[[ -0.2  10.9   2.1  -1.4   8.4 -50.8]
 [ 14.8  -8.1  18.0   3.9 -22.9  25.6]
 [ -7.2  41.1 -10.4 -21.0   4.6   5.4]] → 2.1

[[ -1.8  31.8  -8.1 -39.4  -7.0 -21.0]
 [-49.8  31.9  -6.0 -47.8 -20.3  58.2]] → -8.1

[ 19.2 -52.3  17.1  28.4 -31.4 -15.7] → 17.1

[[-53.7 -18.2   6.1  12.9]
 [-53.0  15.1  46.9 -42.8]] → 6.1

[[ -1.4  10.8 -16.7   1.0  -8.9   3.4  10.6]
 [-15.9 -16.8  14.9  12.5  12.6  10.0 -12.7]
 [ -0.3  45.6 -31.0 -28.8 -41.9  13.0  43.1]] → -16.7

[ 39.7 -43.0 -27.2  22.5  15.4  41.6] → -27.2

[21.3 55.7 13.4 45.9] → 13.4

[[-12.7  -7.1   3.6  -4.4 -40.9]
 [  6.3   1.1  28.5  -5.3  28.1]
 [  6.8   6.7 -41.3  12.2   9.4]] → 3.6
---
array([[-23.6,  34.2,  40.5,  27.2, -26.2, -19.6,  25.8, -16.9,  35.7],
       [ 26.7, -42.7, -33.3, -39.8,  26.5,  33.6, -36.2,  24.7, -34.9],
       [-22.5,  26.5,  36.9,  33.8, -24.9, -22.1,  25.3, -21.4,  27.4],
       [ 31.8, -32.3, -41.8, -35.0,  24.1,  25.2, -29.6,  16.7, -32.2],
       [ 21.6, -37.7, -33.9, -28.9,  18.4,  18.1, -25.8,  26.5, -31.2],
       [ 16.7, -30.0, -39.6, -32.5,  18.0,  18.9, -28.2,  20.8, -29.1]]) --> -23.6

array([[-22.1, -23.3,  27.7,  24.2,  26.5,  21.3, -27.3,  21.4],
       [-20.7, -26.8,  21.6,  41.8,  11.7,  37.3, -25.2,  47.7],
       [  6.5,   0.9,   9.5,   2.3,   6.0,  -4.3,  11.5,  -7.4],
       [-38.3, -39.7,  42.5,  43.1,  44.8,  40.7, -48.5,  44.5],
       [  7.7,   4.5,   4.1,  -5.1,   0.8,  -7.3,  12.0, -14.8]]) --> -22.1

array([[-27.0,  -9.3,  24.7, -21.4,  33.6,  -4.7],
       [ -2.3,  29.3,  20.7,  -5.4,  -9.1, -34.9],
       [-20.3,   9.6,  11.7, -41.0,   4.6,  14.5],
       [  2.7,  52.9,   3.5,  -5.0,  35.7,  -8.8],
       [  1.2,  -0.5,  57.3, -13.8,  -2.3,  -9.7],
       [-40.9,  21.0,  41.3, -27.1,   4.6, -14.1],
       [ 30.0,  26.6,  14.3,   5.7,  24.8,  10.8],
       [ 19.4,  26.8,  16.8,   9.2,  35.0,  21.8]]) --> -27.0

array([[ 38.9,   0.3,  -1.9,  -3.1,  14.6,  39.2, -13.1,  22.1],
       [ 19.0,  -5.2,  -5.9,  -0.9,  14.1,  24.3,  -0.5,  19.7],
       [-45.9, -11.6, -16.2,  -0.6,   6.4, -34.9,   6.1, -22.2],
       [-48.7,  10.3,  -7.1,  -6.1,  -2.3, -20.6,  16.1,  28.3],
       [ 45.4, -13.9,  -9.9,   8.8,  16.8,  44.0, -21.1,   8.8],
       [-50.8,   9.1,  -4.0, -11.6,  -1.2, -22.1,  16.4,  26.0],
       [ 19.5, -15.8,  -3.5,  13.1,  25.3,  -0.1,   0.3, -26.3]]) --> 38.9

array([[  8.1,   7.3,  -7.9,  -4.8, -20.5,  -7.6,  10.3,  -8.3, -36.0,
        -18.5],
       [ 35.5, -19.8,  20.6,  17.8,  31.4,  13.1, -48.9, -40.2,   8.4,
        -15.6],
       [ 27.6,  -4.5,  -8.2,  17.8, -33.2, -21.2,  19.5,   3.9, -14.6,
          9.1],
       [ 10.2, -36.6,  29.6,   4.4,  20.0,   1.2,   3.6, -34.7,  10.7,
         -0.5],
       [-20.5,   5.8,  -5.3, -22.6, -34.1, -51.7,  19.5,   3.9, -43.3,
         19.7],
       [ 57.7, -17.8, -49.6, -13.5,  37.1, -58.1, -51.6, -46.8,  16.4,
        -24.1],
       [ -3.7, -34.9,  16.0, -26.5, -16.3,   3.8,   7.7,  -0.7,  38.3,
          6.3],
       [ -5.6, -40.3,  29.6, -15.3, -14.5,  13.1,  -1.1,  -2.6,  38.3,
         16.6],
       [ 38.6,   2.4, -34.8,   2.5,  33.0, -34.9, -17.9, -15.0,  17.6,
        -11.1],
       [  8.9,   5.9,  17.1, -13.8,  -9.7, -11.3,  -4.6, -17.9,  -8.2,
         -7.3],
       [ -8.4, -14.2,  -3.4,   3.6, -13.5,  11.5, -29.9,   3.1, -14.0,
         19.7],
       [ 57.7,   7.3, -50.6, -25.5,  37.1, -58.1,  -2.5, -15.1,  36.9,
         -7.6]]) --> 8.1
